Here are some points, one per row:
[-0.46  0.41 -0.31 -2.32  0.49 -0.08 -1.24  1.32  0.13 -1.16  0.94  0.55 -0.7   2.41  1.17  0.05 -0.41  0.03 -0.05 -1.27  1.11 -0.37 -0.87  0.14]
[ 0.59  0.35  1.2   1.    1.22  0.31 -0.33 -0.84 -1.07  0.67  0.76 -0.25  0.48  0.24  0.57  0.78  0.24 -0.75 -3.83  0.97  0.06  0.    1.06 -1.37]
[ 0.21  0.46 -1.56  0.49  1.45 -0.72  0.02  1.28 -1.12  1.94 -0.73 -0.6  -0.35  0.03 -0.38  0.98 -0.4   1.12 -0.78  0.35  0.84  1.3   0.37  0.97]
[-0.88 -0.57  3.03  1.1  -0.44 -1.26  0.36  2.77  0.67  0.2  -1.13  1.13  1.92 -1.38  1.15 -0.25 -1.33  0.85 -0.11 -0.9   1.   -1.81 -1.25 -0.36]
[ 0.51  0.23  0.01  0.9  -0.39  1.19  0.09 -0.87  0.75 -0.84 -0.87 -0.45  0.17  0.11 -1.09 -1.17  0.02 -0.44 -0.3  -1.16 -0.93  1.62  0.63  0.49]
[ 3.12  0.87  1.07  0.88 -0.57 -0.46 -1.5  -0.43  0.05  0.98 -1.09  1.45 -0.3  -0.41  0.43 -0.13 -0.93 -0.42  1.63 -0.05  0.73  0.75 -0.26  0.44]
[-0.55  1.16 -0.77 -0.06 -0.73  0.35  0.55 -1.74  2.86  1.61  0.51  0.29 -0.44 -0.25 -0.1  -2.34  0.17 -0.53  0.31 -2.5  -1.15  0.73  0.92  0.17]
[-0.73 -0.11 -1.06 -1.21  0.46 -0.26 -1.33  0.96 -1.47  0.5   0.24  0.94  0.64  0.37  0.12  1.01 -0.47  0.78 -0.42  0.03 -0.98 -0.49  0.68  1.42]
[ 1.06  0.43 -0.02  0.62 -2.04  1.24  1.45  0.66  0.11  0.56 -0.29 -0.51  0.79  2.21 -1.26 -0.23 -0.75 -0.37  0.64  0.01 -1.85 -0.98  0.18 -0.74]
[ 1.63 -1.58  1.59 -0.65  0.95 -1.52  0.81 -0.57 -0.12  0.14  3.35 -1.55  0.2   0.6  -0.22 -1.28 -0.22  2.31  0.67  0.08 -0.76  0.49 -0.3  -1.47]
[ 0.69 -0.64 -0.23  0.16 -0.23 -1.16  0.61 -0.8   1.19  0.98 -1.24  1.27 -1.47 -0.27  1.23 -0.07  3.   -0.38  0.62 -1.97 -2.11 -0.32  0.8  -0.82]
[-0.18 -0.62 -1.33 -0.29  1.23  2.03  1.12  0.91 -1.04  0.46 -0.01  0.4   0.17 -0.06  0.45  1.14  0.46 -0.57  0.45 -1.98  0.31 -0.04 -1.11  0.65]
[ 0.19  0.77  1.5   0.99  0.74  0.4   0.88 -0.4  -0.87 -0.86 -0.24 -0.03 -0.19  0.6  -0.14 -0.91  0.52 -0.33 -1.25  0.17 -0.53 -2.35  0.82  0.7 ]
[-0.62 -0.09  0.59  1.13  0.73 -0.33  0.49 -0.92 -0.57 -1.07 -0.36 -0.5  -0.01  0.95 -0.42 -1.79 -0.04  0.23 -1.18  0.12 -0.77 -0.79 -0.27  0.33]
[ 0.37 -1.17  0.25  0.75 -0.85  0.24 -0.44  1.89  0.04 -0.34 -1.36  0.09  1.21  1.09 -0.48  0.71 -0.4   1.09  0.1  -0.12 -1.44  1.75  0.34 -1.48]
[ 0.05 -0.9   1.76  0.02  0.56  0.19  0.06  0.54 -0.16 -0.5  -1.29  3.48 -0.33 -1.47 -1.13 -0.29 -1.08  0.36  0.43  0.75  0.51  0.26 -0.12 -0.19]
[ 1.49 -0.49  1.49  0.33  0.85 -0.2  -0.13  0.46  0.03  0.23  1.35 -1.33  0.69 -0.61  0.41 -0.86  1.22 -0.45 -3.08 -0.47  1.08  0.25  0.87 -1.02]
[ 0.9  -0.21 -0.16 -0.02 -1.18  0.47  0.33  0.19 -0.94  0.22 -1.87 -0.05 -0.41 -1.69 -0.04 -1.39  1.19 -0.17  0.02  0.11  2.14  0.23 -0.59 -1.28]
[-0.31  0.55  0.01 -0.85 -0.63 -2.15 -0.69 -0.15 -1.76  2.4   0.2   0.09  1.37 -1.58 -1.15  1.45 -1.35  0.63 -0.59 -0.29 -0.39  0.33  2.19  2.38]
[ 0.09 -0.81  0.53  0.1  -0.94  0.44  0.34  1.21  0.1   0.06  0.01 -0.9   0.    1.66 -0.83 -0.27 -0.26  1.31  0.99  0.12 -1.93  1.81  0.53 -1.32]
[ 0.47  0.38  1.09 -2.83  1.02  0.72 -1.75 -0.74  1.07 -0.96 -0.56  0.21  0.24  0.62  0.19  0.36 -0.29 -0.82  0.66  2.07 -0.59  0.03 -0.44 -0.69]
[-2.03  0.7   0.42 -1.59 -1.39  0.77 -1.46  2.16 -0.9  -2.65  2.33  0.48 -0.94 -0.95  1.55 -0.01  0.49 -1.01  0.88 -0.09  0.25  0.01  3.24 -0.31]
[-1.12 -0.1  -0.83 -0.34 -2.19 -0.38  2.53  0.2  -0.01  0.41  0.15  1.27 -1.59 -1.28  2.72  0.25 -0.82  0.22 -0.52  2.52 -0.47  1.13 -0.91 -0.22]
[-0.16 -0.26 -2.11 -0.23  1.23 -0.11  0.36  0.79 -2.05  1.93 -1.31  0.21 -0.16  0.78  0.2   0.78 -0.02 -0.22 -0.59 -0.95 -0.29 -0.2  -0.62 -0.25]
[ 1.64 -0.07  1.11 -0.07 -0.45 -0.71  1.17 -0.92 -1.02 -0.64  0.9  -1.6   0.07  0.41  0.22  0.56  0.2   0.2  -1.13 -0.45 -0.32 -2.23 -0.01 -1.02]
[-1.63 -1.32 -0.68  2.44 -0.82 -0.2  -0.68 -1.62  0.31 -0.46  0.77  0.74 -0.04  0.02  0.25  2.32 -1.88 -2.76  0.72 -1.64  0.35 -0.13  0.68 -1.64]
[-0.44  0.06 -1.23 -0.13 -0.63  0.64  1.54 -0.86 -1.16 -0.24  0.7   1.96  0.7  -0.84 -0.12 -1.88 -0.13  0.35  1.14  1.12  1.27  1.07 -0.63 -0.73]
[ 0.03 -1.38 -1.54 -1.91  0.34  1.47 -1.15 -0.2  -0.29  0.98  0.03 -0.53 -0.07  0.37  1.68 -0.01 -0.31  1.44 -0.01 -1.22  0.3  -2.28 -1.05  2.39]
[-1.44 -0.07  1.23  1.14 -1.29 -0.62  0.47  1.48  0.44 -0.1  -0.92  0.56  0.21 -1.35  2.53 -0.21 -2.21  0.35 -0.49  1.38 -0.59  1.03 -1.65  0.66]
[ 0.33  0.57 -0.48  1.39 -0.39  0.89 -0.28 -0.85 -0.91 -0.47  1.5  -1.26  1.24 -0.03  0.81 -0.56  0.58  0.41 -0.83  1.15  0.76 -0.74 -1.48  0.03]
[ 1.31  0.02 -2.43  0.57  1.21  1.15  0.54  2.6   0.89 -0.17  1.03 -0.13 -1.89 -1.21 -0.63  0.4  -0.99 -1.76 -0.62 -0.17 -0.4   0.14 -0.86  0.89]
[ 0.1   0.27 -1.52 -0.32 -0.27 -2.33  1.81 -0.14  2.96 -1.83  0.08 -0.07  1.62  1.   -0.18  1.51  1.01 -0.47 -0.31  1.07  1.23 -0.13  0.31  0.83]
[ 0.06 -1.06  1.33 -3.    0.1   0.84 -0.14 -0.97  0.98  1.25 -0.65 -0.07  0.15  1.1  -0.33  0.79  0.18 -1.48  0.2   1.1   0.94 -0.3   0.08 -0.12]
[-0.38 -1.24  0.12  0.46 -0.21 -0.18  0.34 -0.94  0.32 -1.53 -0.44 -0.19 -0.03 -0.97 -0.84 -0.64 -0.73  0.49 -0.62  0.92 -1.18 -0.75 -0.42  0.42]
[ 1.23  0.11 -2.42  0.08  1.46 -0.52 -0.01  1.73 -0.39  0.07 -0.99 -1.13 -1.77 -1.08 -1.05  0.39 -1.86  0.35 -0.29 -0.21  0.01 -0.51  0.58 -0.64]
[ 0.57 -0.16  0.31  1.59 -0.75  0.18 -0.47 -1.22  0.94 -0.85 -0.89  0.32 -1.16  0.29  0.23  0.54  2.24  0.37 -0.63 -0.99 -0.78  0.04  0.6   1.  ]
[ 0.59  0.67  0.37  0.91  0.53  0.77 -0.32 -1.07 -0.72 -0.81  1.04  0.01  0.78  0.06  0.02 -0.56  0.82  0.16 -1.33  1.1  -1.3  -0.83  0.04  0.75]
[-0.2   1.64  0.51 -1.4  -0.07 -0.42  0.72 -0.55  1.14 -0.53 -1.21 -1.21  0.63  1.52  0.5   0.57 -0.4  -0.7   0.64  1.03  1.48 -0.26  0.25  0.73]
[-0.26 -0.39 -0.68  1.16  1.54  2.63  0.43  0.87  1.16  0.05  0.58 -0.26 -0.28 -1.28  0.2   2.04 -0.16 -0.16  1.62 -0.56 -0.37 -0.39  0.03  0.33]
[-2.12  0.94 -1.12 -0.38  1.68  1.62  0.25 -0.13 -0.23  0.34 -0.22 -0.25 -0.54  0.34 -1.13  1.02 -0.15  1.48 -0.31 -0.42  1.12  0.71  0.    0.09]
[-0.72  1.6   0.64 -2.32  1.12  0.79 -1.33  1.32 -0.53 -0.34  0.83  0.35  0.84  0.89  0.54 -0.92 -0.18 -1.86  0.62 -0.41 -0.5   0.81 -0.08 -0.59]
[ 2.49  0.01  0.9   0.85 -0.33 -1.43 -1.99 -0.83 -0.08 -0.42 -1.6   1.06 -1.17 -1.    0.22 -0.4  -0.82 -0.31 -0.09 -1.07  1.    1.54 -0.76  0.76]
[ 0.25  0.7  -0.63 -0.38 -2.84  0.22 -2.22  1.16  1.54  0.42 -0.82  0.21  0.77 -0.04 -0.36  0.47  0.06  1.4  -0.97 -1.27 -0.57  0.03 -1.28 -1.25]
There is one direction along which these points spread out most. Take the direction at right angles to it along which they spread out most. Then take the direction at right angles to both along which they spread out most. Go by this last direction. How many in every 100 of the points above lie lower along it than each point below? Round to a whole number. More than half of the points above lie lower than the first one.
[-1.04 -1.49 -0.5   1.08  0.4  -0.5  -0.49 -0.77  0.05  0.21 -0.2  -1.32  0.5   1.02  1.43 -0.65  0.01 -2.41  2.19  0.14  0.75  1.06  1.37  0.98] : 70
[ 0.82 -0.51  0.31  0.96 -1.54  1.14 -0.13 -0.07  0.01 -0.28 -0.42  0.05  0.    1.25 -1.66 -1.15  1.25 -0.34 -0.53 -0.03  0.13  0.25  1.89  1.24] : 26
[-1.73  1.26  0.78  0.62  0.01 -0.66  0.22  0.45 -1.07  1.17  0.37 -2.43 -2.02 -0.36 -2.57  1.33  1.55  0.44  1.8   0.8   0.47 -0.3  -1.21  0.2 ] : 28
[ 0.79  0.97  0.26  2.03  0.37 -0.35 -1.28 -1.44  0.31 -0.12 -1.37  0.53 -0.79  1.22  0.91  0.3   1.28  1.54 -0.06  0.07 -0.52 -0.56  0.98 -0.09] : 14
[-0.84 -1.44 -0.78 -0.46  1.13  0.93 -0.26 -1.19  1.27  0.27 -0.38 -1.21  0.39 -0.25  1.47  1.18 -0.13  0.68  1.15 -1.25  0.77 -0.18 -0.06 -0.32] : 56
[-1.24  1.86  1.35 -1.48 -0.21 -0.46  0.1  -0.83 -1.8   0.68  1.06 -0.94  1.22 -2.67 -1.27  1.32  0.18  0.45  0.37 -1.21 -0.14  1.46  0.54  0.76] : 70
[-0.52  1.55 -0.06 -2.17  0.58 -0.89  0.63 -0.29 -0.01 -2.49 -0.42  0.12  1.96 -0.07 -0.85  1.22  1.02 -0.93 -0.05 -0.11 -0.18  0.63 -1.54 -0.75] : 86
[-0.04 -2.26  1.55 -0.55 -0.6  -0.73  1.66 -0.94 -0.82 -0.48  1.94 -0.03 -1.97  2.47 -0.7  -0.7  -1.19  1.73 -0.08  0.01 -0.58  1.3  -0.36  0.43] : 70
[ 0.42 -0.52 -1.47  0.4  -0.61 -0.36 -0.09 -0.86 -0.91 -0.28  0.52 -0.01  1.02 -1.08  0.12 -1.49  0.7   0.2  -0.01  1.28  0.11 -0.93 -0.59 -0.32] : 53
[ 0.9   1.05 -1.25  0.35 -0.34 -0.26  0.41  0.03  0.4   0.3  -0.12  1.26  0.08 -0.89  0.   -1.18 -0.25  1.35  0.57  0.49  2.04 -0.92  0.47 -1.93] : 60
[-1.54 -0.95  0.07 -1.56  0.64 -0.72 -0.14 -0.63  1.59 -0.33 -1.85 -1.52  0.44  0.6  -0.74 -0.56 -0.04 -1.24  0.23  1.51  0.33 -0.26  0.43  0.42] : 81
[-1.67  0.17  0.23  1.53  0.29 -1.44 -1.72  0.58  1.05  1.75  3.1   0.37 -2.57 -0.34 -1.69  0.08  1.37 -1.88  1.66  1.15  0.72 -0.78 -2.   -0.01] : 67
[-0.1   0.67 -0.45  0.47  0.57 -0.2   1.24 -0.78 -0.35  0.    0.56  0.92  0.69 -0.82  0.03 -1.63  0.44  0.46  0.76  1.16 -0.2  -0.94 -0.14  0.3 ] : 65
